50 stands for zero in the data rows.
In each game, the first row plays the second. By how much does the first row win? 10 means about a draw, 20 a big win and 0 a big loss. Wins can go round in a circle. Each row has two weighted sums of its numbers, A and B, taken from their middle values. A row wins by its A times the other's B, less its B times the other's A.
[46. 43. 47. 46. 39. 35. 35. 28. 44. 39. 42. 56. 40. 49. 41. 45.]
[48. 54. 56. 46. 55. 52. 54. 35. 44. 50. 60. 30. 51. 58. 58. 60.] ~ 7
[45. 43. 61. 35. 49. 32. 34. 27. 56. 35. 51. 39. 40. 53. 42. 50.]
[46. 44. 43. 34. 36. 34. 31. 36. 45. 28. 42. 44. 37. 42. 39. 38.] ~ 11
[50. 41. 72. 49. 57. 56. 56. 41. 61. 52. 64. 43. 58. 61. 54. 60.]
[34. 57. 39. 47. 58. 57. 58. 71. 39. 62. 29. 50. 58. 30. 54. 28.] ~ 2
[62. 45. 51. 49. 51. 56. 50. 54. 49. 53. 60. 42. 58. 59. 52. 57.]
[45. 40. 55. 47. 51. 41. 46. 41. 53. 41. 58. 61. 52. 61. 46. 59.] ~ 8
[49. 50. 40. 51. 43. 47. 44. 58. 46. 54. 51. 56. 35. 38. 53. 51.]
[61. 51. 56. 50. 41. 46. 53. 51. 51. 51. 43. 50. 51. 48. 52. 40.] ~ 10
[37. 48. 33. 51. 36. 39. 35. 64. 32. 41. 36. 42. 20. 21. 35. 31.]
[47. 44. 46. 34. 30. 35. 38. 56. 41. 33. 39. 64. 38. 38. 35. 34.] ~ 13
[60. 46. 59. 62. 60. 64. 68. 52. 58. 61. 67. 41. 68. 62. 62. 61.]
[51. 42. 37. 55. 48. 48. 49. 53. 46. 46. 52. 46. 40. 52. 46. 54.] ~ 14
[39. 49. 46. 44. 33. 34. 50. 33. 42. 51. 38. 51. 39. 42. 46. 40.]
[48. 36. 49. 41. 49. 43. 54. 35. 49. 48. 50. 63. 53. 55. 49. 51.] ~ 9
[47. 52. 53. 46. 53. 52. 48. 44. 52. 52. 48. 42. 58. 51. 52. 48.]
[50. 46. 71. 58. 65. 60. 61. 51. 60. 58. 61. 61. 62. 66. 63. 60.] ~ 11
[51. 45. 63. 59. 67. 62. 64. 37. 66. 61. 73. 51. 67. 67. 65. 76.]
[57. 57. 61. 49. 51. 50. 58. 59. 59. 52. 51. 52. 53. 54. 57. 57.] ~ 10
[46. 59. 41. 61. 40. 40. 38. 65. 54. 59. 48. 45. 30. 47. 57. 47.]
[52. 43. 88. 48. 67. 62. 63. 41. 73. 65. 66. 49. 65. 74. 57. 73.] ~ 14
[54. 55. 50. 65. 65. 58. 58. 63. 71. 56. 64. 59. 51. 57. 42. 58.]
[55. 47. 42. 51. 37. 48. 45. 57. 40. 46. 36. 40. 37. 37. 50. 39.] ~ 9
[57. 50. 63. 54. 50. 57. 71. 45. 51. 61. 55. 53. 56. 58. 64. 54.]
[56. 36. 46. 67. 57. 73. 72. 51. 43. 66. 46. 44. 75. 54. 71. 61.] ~ 10
[45. 36. 38. 34. 36. 27. 27. 34. 41. 34. 38. 61. 24. 47. 37. 39.]
[41. 64. 54. 46. 54. 49. 45. 52. 58. 45. 53. 55. 49. 50. 40. 48.] ~ 10
[67. 47. 33. 64. 69. 65. 64. 66. 41. 68. 55. 52. 61. 37. 64. 48.]
[28. 43. 29. 46. 40. 33. 31. 53. 40. 43. 29. 38. 37. 32. 37. 27.] ~ 12
[61. 40. 64. 58. 66. 70. 74. 57. 58. 65. 65. 50. 74. 69. 65. 72.]
[42. 66. 58. 51. 62. 54. 48. 57. 76. 55. 69. 51. 53. 61. 50. 62.] ~ 9
[63. 46. 46. 59. 58. 57. 54. 66. 41. 53. 59. 40. 48. 47. 46. 56.]
[61. 46. 63. 41. 53. 50. 52. 53. 56. 46. 62. 26. 60. 70. 50. 55.] ~ 4
[57. 46. 43. 60. 63. 52. 51. 58. 42. 52. 46. 70. 54. 34. 41. 47.]
[44. 49. 36. 55. 46. 43. 41. 61. 52. 46. 47. 50. 43. 47. 42. 41.] ~ 10
[64. 70. 58. 71. 74. 66. 62. 59. 90. 69. 86. 48. 66. 79. 64. 80.]
[53. 51. 50. 51. 65. 61. 63. 53. 48. 59. 49. 65. 65. 50. 54. 56.] ~ 11
[54. 54. 54. 57. 59. 61. 56. 54. 48. 58. 58. 45. 64. 63. 63. 64.]
[50. 51. 55. 44. 51. 53. 53. 56. 60. 51. 61. 47. 49. 58. 50. 62.] ~ 10
[60. 44. 65. 47. 59. 54. 52. 49. 59. 51. 55. 62. 60. 58. 52. 57.]
[52. 43. 60. 48. 63. 62. 64. 50. 50. 59. 59. 57. 69. 65. 52. 74.] ~ 9
[49. 73. 62. 48. 66. 66. 68. 42. 70. 60. 63. 55. 67. 58. 59. 62.]
[60. 58. 51. 54. 49. 42. 44. 56. 48. 56. 43. 30. 46. 40. 56. 47.] ~ 16
[56. 45. 54. 57. 65. 54. 59. 60. 48. 51. 61. 54. 63. 64. 61. 61.]
[55. 46. 44. 28. 39. 44. 41. 52. 42. 36. 42. 37. 45. 49. 33. 47.] ~ 4
[54. 51. 52. 47. 55. 55. 57. 47. 53. 48. 58. 54. 62. 63. 50. 66.]
[53. 62. 53. 59. 49. 50. 47. 59. 55. 61. 46. 62. 46. 47. 60. 38.] ~ 11
[64. 54. 43. 53. 56. 61. 64. 61. 49. 65. 47. 58. 56. 46. 64. 50.]
[44. 38. 49. 44. 52. 51. 51. 24. 46. 45. 53. 53. 49. 57. 51. 60.] ~ 7
[62. 49. 43. 66. 57. 61. 60. 61. 39. 65. 56. 32. 54. 36. 64. 59.]
[56. 49. 47. 62. 48. 48. 41. 58. 57. 55. 52. 66. 47. 51. 43. 52.] ~ 13
[59. 48. 35. 62. 52. 70. 66. 53. 36. 62. 42. 56. 46. 31. 59. 44.]
[64. 39. 50. 39. 43. 37. 39. 49. 40. 36. 47. 50. 40. 57. 43. 46.] ~ 14
[51. 71. 59. 55. 46. 48. 47. 51. 54. 48. 48. 49. 46. 42. 47. 47.]
[49. 72. 60. 45. 52. 54. 57. 59. 60. 53. 57. 61. 59. 55. 47. 63.] ~ 11
[41. 75. 57. 52. 66. 52. 50. 60. 59. 48. 49. 42. 59. 44. 43. 50.]
[53. 52. 47. 57. 64. 59. 59. 54. 46. 57. 66. 36. 63. 61. 57. 72.] ~ 13
[61. 40. 55. 53. 49. 38. 40. 54. 52. 45. 48. 64. 46. 51. 61. 51.]
[53. 44. 48. 32. 45. 37. 40. 46. 49. 33. 46. 46. 47. 55. 29. 51.] ~ 9
[52. 48. 50. 39. 44. 35. 34. 42. 50. 32. 40. 41. 45. 47. 44. 50.]
[56. 38. 44. 56. 73. 71. 65. 58. 46. 67. 60. 53. 65. 30. 60. 55.] ~ 16
[66. 61. 56. 68. 62. 63. 68. 58. 60. 71. 55. 55. 62. 48. 77. 58.]
[54. 54. 75. 57. 65. 67. 71. 41. 70. 64. 78. 56. 71. 80. 65. 73.] ~ 14
[59. 50. 38. 59. 61. 47. 44. 58. 58. 56. 44. 44. 47. 49. 46. 48.]
[49. 56. 36. 38. 38. 40. 47. 27. 32. 43. 43. 71. 45. 43. 42. 42.] ~ 6
[51. 94. 83. 65. 62. 58. 57. 59. 94. 60. 75. 33. 60. 76. 55. 75.]
[60. 89. 74. 65. 71. 73. 66. 59. 71. 70. 55. 38. 73. 56. 64. 56.] ~ 11
[45. 42. 51. 49. 40. 52. 48. 32. 44. 44. 40. 57. 52. 45. 50. 40.]
[51. 43. 37. 24. 34. 30. 34. 41. 35. 28. 43. 46. 34. 51. 26. 41.] ~ 19
[57. 69. 45. 65. 53. 46. 40. 58. 51. 59. 41. 65. 47. 42. 54. 44.]
[59. 52. 44. 32. 33. 33. 38. 42. 43. 37. 37. 56. 39. 46. 35. 39.] ~ 8
[62. 55. 53. 57. 80. 70. 75. 57. 44. 65. 64. 54. 79. 41. 64. 65.]
[43. 45. 52. 47. 41. 38. 36. 51. 51. 31. 46. 51. 41. 48. 32. 44.] ~ 9
[54. 50. 51. 52. 59. 64. 67. 42. 50. 61. 64. 47. 68. 71. 57. 62.]
[50. 82. 76. 51. 68. 56. 47. 59. 70. 51. 71. 41. 59. 53. 50. 65.] ~ 9
[66. 73. 61. 68. 64. 59. 57. 57. 51. 62. 60. 75. 59. 41. 56. 58.]
[65. 52. 45. 65. 40. 51. 50. 68. 44. 67. 42. 41. 33. 49. 64. 35.] ~ 8
[54. 40. 44. 58. 48. 50. 57. 40. 42. 53. 43. 43. 56. 54. 60. 54.]
[30. 52. 44. 39. 39. 37. 37. 52. 52. 46. 44. 60. 35. 49. 40. 44.] ~ 11
[41. 67. 68. 42. 54. 52. 44. 47. 68. 49. 59. 48. 46. 61. 44. 57.]
[45. 65. 59. 51. 67. 63. 60. 55. 49. 56. 65. 50. 64. 44. 57. 62.] ~ 9
[49. 46. 66. 41. 51. 47. 56. 50. 57. 44. 64. 53. 51. 66. 42. 58.]
[57. 50. 48. 57. 56. 60. 65. 50. 48. 56. 56. 52. 61. 61. 60. 61.] ~ 9
[67. 76. 66. 73. 58. 67. 66. 71. 65. 65. 43. 34. 55. 54. 64. 46.]
[58. 46. 31. 71. 60. 61. 53. 66. 57. 62. 64. 45. 55. 42. 60. 59.] ~ 7
[60. 44. 67. 50. 42. 56. 59. 58. 56. 54. 44. 45. 56. 47. 58. 52.]
[38. 42. 44. 46. 45. 59. 55. 40. 47. 54. 42. 43. 55. 44. 51. 45.] ~ 11
[40. 80. 68. 44. 62. 57. 49. 54. 75. 53. 67. 47. 58. 65. 45. 59.]
[67. 42. 47. 56. 37. 44. 53. 61. 41. 49. 32. 42. 47. 35. 52. 40.] ~ 14
[53. 43. 29. 64. 55. 53. 55. 63. 53. 64. 51. 57. 48. 46. 61. 52.]
[53. 51. 44. 41. 45. 38. 35. 51. 46. 36. 47. 33. 45. 54. 47. 51.] ~ 4
[46. 40. 32. 52. 66. 58. 55. 54. 49. 60. 40. 43. 59. 37. 56. 35.]
[44. 43. 34. 50. 45. 55. 49. 51. 44. 57. 49. 54. 48. 31. 44. 42.] ~ 12
[63. 54. 48. 48. 52. 56. 56. 54. 47. 52. 52. 31. 61. 52. 52. 60.]
[63. 37. 49. 47. 46. 42. 53. 57. 44. 43. 45. 54. 53. 53. 49. 49.] ~ 10
[62. 45. 50. 50. 49. 52. 51. 50. 50. 44. 51. 43. 51. 56. 50. 53.]
[44. 36. 57. 40. 53. 48. 49. 37. 49. 40. 64. 37. 54. 71. 40. 65.] ~ 8
[70. 41. 52. 39. 46. 37. 50. 60. 44. 40. 48. 27. 40. 53. 43. 44.]
[47. 42. 45. 43. 39. 43. 41. 30. 39. 35. 34. 47. 44. 39. 47. 46.] ~ 3
[47. 48. 61. 53. 58. 62. 57. 31. 51. 54. 62. 42. 68. 70. 59. 63.]
[46. 62. 56. 44. 47. 44. 42. 41. 46. 46. 50. 73. 48. 56. 46. 46.] ~ 14
[52. 60. 58. 60. 70. 65. 63. 53. 59. 67. 70. 43. 65. 52. 60. 62.]
[38. 44. 61. 43. 43. 41. 38. 35. 53. 36. 51. 52. 48. 57. 53. 49.] ~ 12
[64. 62. 48. 72. 74. 74. 70. 65. 68. 82. 79. 45. 62. 53. 78. 73.]
[55. 65. 54. 42. 49. 51. 53. 51. 45. 48. 50. 57. 52. 58. 50. 47.] ~ 7
[62. 52. 45. 53. 65. 54. 52. 59. 60. 50. 62. 54. 63. 66. 56. 73.]
[30. 52. 50. 38. 42. 51. 50. 56. 64. 44. 47. 46. 39. 48. 36. 47.] ~ 3
[67. 48. 54. 58. 66. 74. 77. 58. 65. 71. 69. 52. 77. 73. 68. 65.]
[52. 42. 49. 36. 41. 45. 46. 44. 47. 38. 50. 52. 58. 50. 42. 49.] ~ 4
[47. 49. 40. 63. 49. 45. 37. 58. 57. 36. 53. 59. 46. 53. 26. 50.]
[37. 41. 49. 34. 35. 37. 34. 16. 40. 37. 34. 54. 42. 45. 43. 40.] ~ 15
[62. 33. 53. 50. 42. 43. 46. 61. 39. 43. 44. 26. 49. 45. 55. 48.]
[59. 54. 45. 66. 55. 63. 58. 53. 47. 64. 43. 45. 45. 35. 57. 34.] ~ 19
[52. 52. 56. 53. 51. 42. 51. 45. 48. 47. 48. 52. 53. 53. 52. 54.]
[60. 60. 55. 63. 51. 49. 43. 70. 47. 70. 36. 52. 54. 43. 69. 40.] ~ 9
[62. 51. 55. 41. 54. 48. 49. 58. 56. 41. 58. 60. 49. 59. 39. 60.]
[48. 51. 46. 55. 49. 43. 39. 53. 46. 35. 39. 54. 42. 42. 34. 29.] ~ 4
[21. 52. 46. 36. 46. 37. 38. 61. 53. 45. 47. 36. 42. 43. 39. 38.]
[38. 47. 53. 42. 49. 54. 56. 29. 48. 53. 45. 65. 63. 44. 48. 52.] ~ 9
[45. 46. 37. 55. 60. 45. 40. 54. 55. 53. 65. 56. 51. 58. 54. 58.]
[46. 48. 40. 60. 59. 58. 58. 43. 59. 64. 49. 38. 52. 53. 64. 51.] ~ 12
[57. 52. 73. 52. 69. 66. 69. 46. 65. 64. 68. 47. 63. 65. 63. 72.]
[ 8. 49. 32. 34. 53. 42. 41. 58. 46. 41. 43. 47. 45. 35. 33. 41.] ~ 8
[42. 35. 60. 31. 47. 44. 37. 32. 52. 35. 52. 50. 44. 58. 37. 48.]
[29. 57. 42. 46. 69. 57. 58. 56. 59. 54. 61. 52. 61. 58. 46. 52.] ~ 8
[49. 49. 39. 60. 36. 42. 37. 44. 50. 63. 37. 39. 28. 38. 52. 31.]
[61. 41. 43. 51. 54. 43. 46. 54. 49. 51. 53. 59. 51. 52. 49. 55.] ~ 8
[51. 45. 32. 51. 31. 29. 26. 46. 31. 35. 37. 64. 28. 35. 31. 38.]
[63. 52. 68. 60. 71. 63. 66. 60. 70. 66. 72. 55. 65. 75. 74. 70.] ~ 11
[36. 41. 47. 41. 50. 48. 52. 48. 45. 49. 46. 57. 52. 48. 47. 50.]
[48. 56. 44. 43. 35. 35. 37. 49. 47. 36. 41. 41. 43. 45. 44. 42.] ~ 9
[58. 60. 43. 64. 49. 58. 49. 59. 44. 59. 47. 45. 44. 32. 41. 48.]
[50. 40. 51. 47. 46. 49. 48. 44. 39. 41. 44. 43. 52. 47. 51. 46.] ~ 10
[51. 53. 65. 58. 65. 69. 69. 57. 69. 66. 63. 33. 62. 56. 63. 64.]
[52. 57. 50. 55. 45. 47. 50. 44. 61. 46. 57. 44. 47. 56. 44. 54.] ~ 12
[49. 41. 44. 53. 58. 55. 58. 41. 39. 47. 54. 41. 56. 61. 59. 61.]
[55. 48. 41. 51. 47. 54. 60. 43. 46. 53. 55. 29. 51. 52. 58. 51.] ~ 6
[48. 65. 46. 57. 47. 45. 41. 64. 56. 76. 39. 46. 38. 43. 69. 39.]
[60. 71. 67. 66. 65. 57. 54. 55. 71. 66. 74. 55. 59. 71. 66. 68.] ~ 9
[64. 45. 56. 52. 49. 49. 61. 63. 47. 54. 55. 50. 56. 58. 63. 53.]
[57. 57. 54. 61. 45. 53. 50. 53. 53. 53. 46. 54. 44. 47. 47. 45.] ~ 15
[59. 54. 52. 57. 59. 58. 55. 57. 60. 54. 59. 34. 62. 60. 54. 60.]
[34. 42. 48. 31. 41. 35. 34. 44. 45. 28. 46. 47. 40. 45. 34. 41.] ~ 7
[47. 49. 42. 53. 56. 69. 64. 57. 50. 64. 51. 43. 56. 58. 59. 56.]
[55. 55. 50. 53. 51. 49. 46. 66. 54. 55. 49. 39. 51. 50. 53. 50.] ~ 5
[50. 61. 51. 63. 36. 54. 52. 64. 52. 57. 43. 36. 33. 40. 51. 40.]
[47. 43. 40. 35. 27. 39. 44. 34. 38. 41. 36. 45. 36. 41. 39. 30.] ~ 12
[62. 39. 60. 57. 60. 59. 61. 55. 57. 52. 64. 60. 61. 74. 65. 63.]
[69. 61. 44. 76. 78. 68. 62. 64. 79. 67. 73. 46. 73. 70. 61. 70.] ~ 12
[33. 41. 60. 39. 48. 46. 51. 25. 59. 41. 56. 43. 53. 59. 48. 55.]
[42. 70. 63. 48. 43. 54. 53. 45. 54. 51. 48. 53. 41. 55. 47. 48.] ~ 7
[64. 37. 57. 63. 71. 66. 66. 55. 57. 70. 67. 56. 69. 64. 66. 72.]
[54. 57. 40. 51. 38. 33. 27. 52. 38. 43. 37. 77. 35. 29. 38. 36.] ~ 9
[37. 46. 38. 53. 38. 49. 52. 61. 36. 50. 44. 42. 32. 30. 45. 38.]
[58. 39. 52. 48. 46. 51. 54. 44. 48. 52. 49. 60. 58. 56. 46. 49.] ~ 13
[45. 36. 41. 46. 35. 33. 26. 55. 55. 46. 37. 53. 38. 41. 40. 37.]
[46. 64. 52. 47. 42. 51. 51. 55. 57. 48. 45. 58. 40. 49. 46. 42.] ~ 6
[60. 58. 64. 52. 57. 56. 55. 46. 58. 47. 59. 36. 60. 63. 56. 59.]
[54. 75. 64. 58. 47. 63. 60. 51. 54. 60. 54. 50. 54. 52. 52. 50.] ~ 10
[36. 55. 48. 48. 43. 33. 28. 56. 67. 40. 51. 41. 33. 55. 31. 41.]
[59. 69. 62. 61. 51. 53. 52. 51. 51. 48. 37. 38. 43. 40. 45. 34.] ~ 8
[49. 48. 52. 51. 49. 60. 57. 66. 50. 48. 56. 42. 47. 40. 47. 60.]
[50. 54. 53. 48. 48. 50. 47. 50. 53. 51. 48. 38. 48. 43. 48. 49.] ~ 9
[49. 53. 72. 48. 40. 52. 58. 39. 62. 52. 45. 52. 57. 52. 49. 52.]
[62. 36. 53. 56. 39. 38. 41. 56. 46. 35. 44. 36. 43. 52. 35. 44.] ~ 9
[38. 43. 36. 51. 46. 45. 43. 55. 45. 41. 43. 28. 40. 34. 34. 42.]
[45. 45. 45. 58. 55. 60. 54. 59. 53. 68. 52. 43. 49. 41. 53. 47.] ~ 10
[51. 49. 39. 42. 57. 47. 45. 55. 63. 55. 56. 66. 46. 53. 47. 54.]
[56. 45. 61. 28. 38. 36. 36. 37. 49. 36. 44. 48. 41. 46. 39. 44.] ~ 7
[59. 51. 46. 49. 41. 41. 48. 51. 41. 43. 35. 47. 44. 42. 58. 46.]
[48. 40. 58. 50. 46. 48. 53. 44. 51. 49. 46. 47. 45. 55. 45. 49.] ~ 12
[36. 43. 47. 46. 40. 46. 46. 53. 43. 43. 44. 30. 37. 39. 40. 39.]
[54. 37. 48. 49. 39. 44. 53. 51. 42. 46. 41. 66. 44. 48. 55. 45.] ~ 12
[59. 50. 46. 57. 65. 58. 63. 58. 43. 60. 71. 54. 61. 42. 59. 66.]
[48. 52. 43. 46. 42. 46. 41. 64. 47. 51. 41. 57. 40. 44. 50. 42.] ~ 8
[47. 43. 52. 44. 48. 47. 47. 35. 48. 47. 53. 48. 50. 60. 52. 55.]
[32. 44. 44. 31. 56. 40. 47. 22. 49. 42. 56. 67. 50. 58. 43. 59.] ~ 11
[39. 48. 41. 42. 48. 38. 40. 48. 50. 39. 49. 48. 46. 50. 38. 48.]
[48. 46. 37. 37. 51. 45. 44. 33. 37. 42. 50. 47. 49. 53. 40. 53.] ~ 9
[34. 63. 56. 45. 49. 50. 47. 48. 76. 53. 57. 57. 51. 58. 48. 55.]
[64. 47. 52. 56. 48. 46. 55. 57. 47. 65. 48. 47. 52. 46. 66. 55.] ~ 17
[58. 51. 56. 43. 49. 49. 47. 59. 48. 56. 48. 34. 51. 46. 51. 46.]
[63. 42. 50. 65. 55. 63. 61. 56. 54. 56. 51. 50. 62. 50. 60. 46.] ~ 12
[32. 53. 57. 31. 46. 43. 45. 24. 50. 33. 43. 50. 46. 45. 41. 52.]
[56. 54. 47. 69. 65. 54. 56. 52. 62. 48. 55. 38. 55. 49. 43. 48.] ~ 7
[60. 49. 49. 51. 49. 62. 64. 55. 55. 52. 58. 46. 64. 62. 51. 53.]
[58. 41. 43. 33. 42. 33. 41. 33. 37. 31. 44. 51. 44. 50. 32. 46.] ~ 8
[45. 41. 41. 46. 46. 43. 43. 40. 33. 35. 43. 59. 48. 45. 46. 46.]
[59. 55. 56. 51. 64. 58. 62. 61. 76. 49. 60. 54. 59. 64. 47. 58.] ~ 13
[40. 46. 49. 31. 41. 42. 42. 28. 45. 34. 51. 55. 40. 52. 33. 47.]
[50. 54. 52. 61. 58. 53. 50. 53. 49. 60. 47. 53. 51. 46. 55. 46.] ~ 4
[54. 43. 71. 48. 44. 52. 54. 37. 63. 51. 44. 59. 60. 52. 51. 53.]
[46. 49. 54. 52. 49. 41. 44. 42. 55. 44. 56. 45. 49. 59. 47. 52.] ~ 9
[37. 49. 45. 25. 45. 43. 41. 14. 47. 35. 47. 52. 47. 47. 27. 49.]
[51. 36. 40. 44. 54. 49. 48. 44. 31. 46. 47. 56. 58. 49. 44. 56.] ~ 12
[36. 46. 56. 43. 51. 57. 57. 39. 44. 49. 55. 51. 58. 61. 51. 56.]
[43. 54. 37. 52. 27. 30. 22. 62. 52. 34. 33. 45. 18. 40. 26. 28.] ~ 15
[63. 50. 54. 44. 47. 42. 43. 49. 64. 41. 52. 35. 43. 52. 47. 49.]
[48. 41. 50. 46. 38. 43. 45. 39. 39. 41. 46. 51. 41. 43. 48. 41.] ~ 6
[41. 59. 42. 52. 62. 56. 53. 50. 52. 48. 57. 67. 59. 44. 45. 52.]
[49. 41. 48. 42. 46. 53. 52. 32. 49. 44. 47. 35. 59. 54. 44. 50.] ~ 11
[52. 53. 63. 54. 63. 61. 56. 51. 55. 59. 53. 37. 60. 43. 55. 52.]
[63. 40. 66. 50. 52. 52. 50. 51. 59. 48. 52. 56. 56. 56. 52. 59.] ~ 9
[56. 48. 57. 42. 49. 40. 54. 51. 49. 46. 47. 42. 50. 53. 50. 47.]
[54. 58. 64. 50. 53. 60. 55. 57. 71. 47. 55. 50. 56. 62. 60. 52.] ~ 4
[27. 59. 49. 42. 50. 39. 35. 46. 54. 41. 53. 56. 41. 52. 42. 54.]
[60. 46. 63. 54. 60. 58. 62. 50. 60. 62. 54. 55. 59. 59. 64. 60.] ~ 10
[50. 47. 53. 49. 35. 33. 36. 54. 49. 30. 41. 44. 39. 42. 50. 35.]
[54. 43. 39. 43. 42. 43. 38. 52. 38. 35. 46. 71. 46. 51. 51. 40.] ~ 7
[39. 54. 45. 39. 53. 51. 51. 30. 42. 48. 51. 55. 56. 44. 45. 51.]
[56. 37. 58. 61. 47. 47. 57. 54. 49. 50. 48. 63. 51. 47. 67. 54.] ~ 9
[55. 46. 62. 43. 43. 48. 37. 45. 47. 35. 40. 62. 47. 49. 40. 43.]
[51. 52. 37. 58. 77. 77. 69. 55. 54. 62. 72. 41. 72. 48. 62. 71.] ~ 13
[46. 43. 46. 42. 52. 46. 50. 44. 42. 44. 49. 61. 53. 57. 48. 60.]
[18. 64. 46. 33. 39. 32. 22. 51. 49. 26. 44. 52. 30. 39. 18. 40.] ~ 8
[17. 67. 55. 37. 34. 30. 22. 63. 51. 34. 40. 60. 28. 49. 21. 34.]
[46. 43. 34. 60. 53. 58. 53. 63. 43. 54. 50. 56. 45. 37. 52. 39.] ~ 4
[43. 46. 25. 59. 37. 30. 23. 62. 34. 54. 30. 43. 29. 24. 57. 26.]
[35. 60. 58. 50. 56. 51. 51. 50. 59. 60. 59. 62. 55. 59. 54. 61.] ~ 13
[46. 42. 24. 61. 45. 48. 51. 69. 37. 57. 27. 45. 39. 27. 57. 21.]
[56. 33. 47. 50. 37. 45. 45. 44. 35. 44. 37. 59. 43. 45. 47. 39.] ~ 19
[49. 54. 57. 34. 43. 40. 46. 28. 55. 39. 44. 48. 45. 45. 37. 47.]
[54. 51. 71. 44. 61. 57. 58. 43. 59. 51. 66. 51. 60. 71. 53. 65.] ~ 7
[51. 48. 43. 54. 43. 52. 51. 59. 33. 49. 48. 53. 46. 44. 47. 50.]
[52. 52. 54. 48. 34. 41. 45. 46. 43. 44. 38. 72. 41. 43. 55. 44.] ~ 14
[55. 54. 49. 56. 44. 45. 45. 54. 52. 45. 46. 45. 38. 44. 33. 45.]
[60. 43. 39. 62. 59. 72. 77. 62. 47. 71. 42. 48. 57. 41. 67. 45.] ~ 4
